One hidden turn or mirror swaps the rows below in pairs. Which row is each named row swapped with?
The rows were stretched afterwards, more along some directions than others.
datil: [ 0.64  0.10  1.51  1.12  1.97 -1.57 -1.72 -1.21  1.34  3.27 -1.18  1.66
 -5.33  1.48 -3.86 -0.57 -2.86 -0.71 -0.29 -0.10]
situz: [-1.54  0.67 -1.97  0.85  0.83  0.32  1.16  1.23  2.66  0.58 -0.20  0.14
 -0.07  1.08 -2.86 -1.73  1.02 -1.43 -1.62  0.70]
zum: [-2.48  3.41  0.33  1.09  0.94  0.84  1.07 -0.59  3.62  2.67 -0.68  1.90
 -1.50 -1.06 -2.77  0.66 -0.33  0.55  0.90  2.76]
Vugak: [-2.50  1.61  0.32  2.63  0.43  0.06  1.90  0.56  3.36 -0.46 -0.85  0.02
  0.50  2.17 -2.07 -2.56  1.10 -1.04  0.06  1.26]
Kepe: [ 0.97 -0.19  1.79  3.54 -0.96 -1.77  0.21  0.99  0.80 -0.35 -4.91  1.06
 -0.80  1.94 -0.35  0.65 -0.38  0.20  1.40  2.42]
Muko: [-1.93  2.32  1.98  4.46 -0.20 -2.46 -1.69  2.52  0.36  2.14 -3.73  2.03
  1.08  1.80 -1.09  1.62 -1.14 -1.36  0.09  3.07]
nomo: [-0.67  2.99  0.94  3.49  1.39 -1.66 -0.38  1.24  2.09  1.98 -2.13  1.99
  0.52  2.45 -4.49 -0.22 -2.46 -1.04 -0.25  1.01]
ber: [-2.14  2.64 -0.93  0.07  1.78  1.30  1.90 -0.75  2.12  3.05 -1.17  2.94
 -2.73 -1.93 -2.32  0.48  0.32  0.62  1.50  3.24]
sifet: [-2.08  1.26 -0.89  2.06  0.75  0.22  1.43  0.95  3.14 -0.01 -0.91  0.38
 -0.20  1.54 -3.31 -2.83  0.95 -1.19 -0.06  0.99]
minas: [-1.12  0.84  2.06  2.47  0.59 -1.73  1.36  1.68  0.21  0.45 -3.37  2.41
  2.27  0.08  1.86  3.57 -0.35  0.94  0.90  1.80]
pozo: [-0.68  1.70 -0.72  0.27  0.50  0.70  0.82  1.61  0.84  1.93 -3.97  2.50
 -2.35 -0.35 -2.39 -0.89 -0.49 -0.55 -2.13  1.61]
zukal: [-1.49 -0.41 -1.11  0.72  1.49  1.37  2.70  1.85  0.23  0.79 -2.29  3.64
 -2.95 -2.00 -1.05  0.34  1.25  0.69  1.05  2.50]
vin: [-0.95 -2.19  0.51  3.09 -2.03 -2.55  0.18  1.87 -1.02 -1.20 -2.39 -0.09
 -1.28  0.26 -0.41  1.24  0.57  1.21 -0.10  2.60]
mok: [-0.42 -2.14 -0.83  3.77 -1.77 -0.93 -0.68  2.73 -1.48 -1.03 -3.20  0.82
  0.26  0.10 -2.89  0.33  0.04  0.81 -0.21  2.66]
pupu: [-2.65 -0.23 -2.27  1.17  1.57 -0.10  2.28  0.39 -1.59 -0.04 -2.66  3.72
 -3.22 -0.15  0.48  1.28  1.93 -0.72 -0.48  2.55]
latep: [ 0.88 -1.13 -1.44  4.14 -0.07 -0.15 -1.48  2.62 -2.17 -0.20 -3.53  2.39
 -0.31  0.54 -5.04 -0.05 -0.96 -0.01 -1.35  2.09]
konar: [-2.10  0.95  1.02  3.93  0.24 -1.38 -1.44 -1.68 -0.32  1.26 -2.07  1.99
 -2.18  1.67 -0.49  0.61 -0.40 -1.54  0.67  3.41]
Vife: [-2.88  1.50  1.71  3.37 -0.44 -0.49  0.17 -1.10  0.77  1.63 -1.30  2.56
 -2.41  0.87  0.64  0.82 -1.02 -0.54  0.87  3.70]
Guda: [-0.43  0.89 -1.23  1.38 -0.11  0.11 -0.74  2.13  2.26 -0.18 -1.11  0.01
  2.46  0.38 -3.01 -0.33  0.18 -1.14 -2.17  1.13]
lifom: [-1.09  0.77 -1.01  1.10 -0.03  0.06 -1.02  1.95  2.44  0.47 -0.81  0.58
  2.09 -0.33 -2.85  0.44 -0.18 -0.56 -1.70  1.18]
ved: [ 1.62  0.27  2.47  1.10  1.36 -1.46 -1.15 -0.30  2.16  2.49 -2.80  1.56
 -3.19  1.73 -2.67 -0.45 -2.56 -0.55  0.54 -1.11]
vur: [-2.70  1.50  0.58  2.81  1.18  0.60  2.39  0.83  2.20 -0.46 -2.79  2.04
 -1.50  1.09 -3.37 -2.94  0.18  0.23  1.28  1.49]
Dimuk: [-2.21 -0.32  0.99  1.68  1.93 -3.82 -0.30  0.61  0.85  0.23 -2.16  1.25
 -2.18  1.71  0.92  2.51  1.03 -0.92  1.48  0.43]
bafid: [ 0.29  0.90  1.27  2.45  0.52 -1.86  0.73  2.65 -0.11  0.05 -4.20  2.52
  1.97 -0.32  0.20  3.51 -1.04  0.79 -0.32  1.62]
rere: [-2.98  1.61  1.10  3.77  0.13 -0.25 -0.81 -1.76  0.57  1.67 -0.78  1.73
 -1.90  1.09 -0.69  0.26 -0.77 -1.28  0.33  4.05]
lagid: [-3.15 -0.10 -1.85  0.97  1.78  0.25  2.28 -0.15 -1.15  0.84 -1.58  3.83
 -3.26 -0.34  0.67  1.53  1.94 -0.53 -0.36  1.67]
vus: [-2.00 -0.02 -3.31  1.70  1.80 -0.12  1.12  1.01 -0.89  1.66 -1.27  1.64
 -2.20  1.32 -2.22  1.38  1.77 -1.70  0.74  3.28]
mot: [-1.34 -0.36 -2.04  1.53  0.41 -0.77  1.34  1.18 -0.70 -0.67 -4.42  3.30
 -2.63  0.15  0.89  2.06  1.68 -0.37  0.23  2.70]
sifu: [-0.71  1.90 -1.15  0.89  3.06  1.60  2.85  0.37  0.43  1.87 -1.80  2.30
 -0.87 -0.90 -1.50 -0.71 -0.24 -1.44  0.95  2.98]
Muva: [ 0.63 -1.32 -0.82  4.16 -0.68 -0.21 -1.28  2.54 -1.76 -0.18 -3.06  2.09
  0.14  0.54 -4.40 -0.34 -1.19 -0.07 -1.52  1.88]
nef: [ 0.29 -0.91 -1.20  0.18  3.30 -1.74 -0.36  2.79  0.57  1.91 -2.75  3.22
 -2.91 -0.39 -2.19  1.63  0.46 -0.96  1.33 -0.37]
Bop: [-0.89 -0.07  0.72  2.03  1.32 -0.50  1.95  0.56 -1.00  1.04 -1.30  0.87
 -0.47  1.90  0.26 -0.38 -1.24 -1.86 -0.44  2.44]
med: [-1.31 -0.20 -0.09  2.16  2.27 -0.25 -0.01  0.08 -1.46  1.50 -3.85  4.32
 -6.73 -0.71 -4.33  0.67 -1.81  1.00  0.78  1.54]
Som: [-0.44  3.06  0.59  3.95  1.17 -0.97 -0.52  1.48  1.40  1.81 -1.73  1.99
  0.92  2.60 -4.96 -0.34 -2.32 -1.24 -0.95  1.19]
Leto: [-2.45  1.65 -0.15  2.89  0.47  0.36  1.51  0.70  3.54 -0.64 -1.69  0.51
  0.30  2.03 -2.87 -2.73  1.41 -1.17  0.22  1.26]
Zez: [-2.39 -1.40  1.03  2.37  0.17 -3.72  0.21  1.19  0.19 -0.43 -2.75  0.35
 -2.45  1.06  1.25  2.12  0.76 -0.34  1.51  1.93]
Dusa: [-1.33  0.53 -0.93  2.30  0.29  0.06  2.50  0.95 -0.18  1.24 -1.51  1.27
  1.52  1.27  0.50  3.57  1.19  0.12  0.42  1.50]
mili: [-1.03 -1.09 -0.32  1.36  2.93 -3.85  0.00  1.87  0.07  1.10 -2.19  1.56
 -2.77  1.34 -0.35  2.72  0.66 -1.45  0.94 -0.19]
Vira: [ 0.11  0.97  0.34  4.95  1.04 -1.28 -2.23  1.97  0.00  0.98 -2.76  2.12
  0.85  2.56 -5.03 -0.29 -2.24 -1.30 -0.94  1.50]
Tob: [-0.42 -1.27 -0.80  1.01  3.68 -3.16 -0.84  2.62  0.23  0.95 -2.76  2.58
 -2.45  0.81 -1.49  2.25  0.78 -1.36  0.77 -0.16]
fofud: [-1.78  1.18  0.76  3.48  1.99  0.31  0.52  0.89  0.54 -0.82 -4.30  3.59
 -3.70 -0.03 -4.72 -1.32 -0.50  1.20  1.13  2.22]
gid: [-3.18  1.13  1.44  4.31 -0.65 -1.20 -1.14 -1.71 -0.01  1.14 -1.08  1.59
 -1.66  1.78  0.02  0.79 -0.54 -1.17  0.58  4.06]
puvor: [-2.08 -0.29 -2.51  1.66  1.52 -0.63  2.54  1.02 -1.65 -0.01 -3.02  3.37
 -2.34  0.40  0.69  2.34  1.98 -0.59 -0.74  2.06]
vena: [ 0.64 -0.72 -0.54  4.34 -0.13 -0.44 -1.62  2.53 -0.98 -0.19 -3.28  1.93
  0.78  1.33 -4.83 -0.31 -1.42 -0.16 -1.31  1.02]
vunes: [ 0.29  0.11  0.78  1.25  2.85 -0.65 -1.65 -0.95  0.38  2.73 -2.17  2.65
 -5.85  0.45 -4.69  0.01 -2.76 -0.37 -0.28 -0.28]
velat: [-0.42 -0.25  0.08  1.12  2.60 -0.70 -1.24 -0.92 -1.48  2.91 -1.95  3.72
 -6.70 -0.75 -4.20  0.58 -2.28  0.09  0.06  1.00]

pozo swaps with Muko
ved swaps with nef
sifu swaps with Dusa
bafid swaps with zum
minas swaps with ber

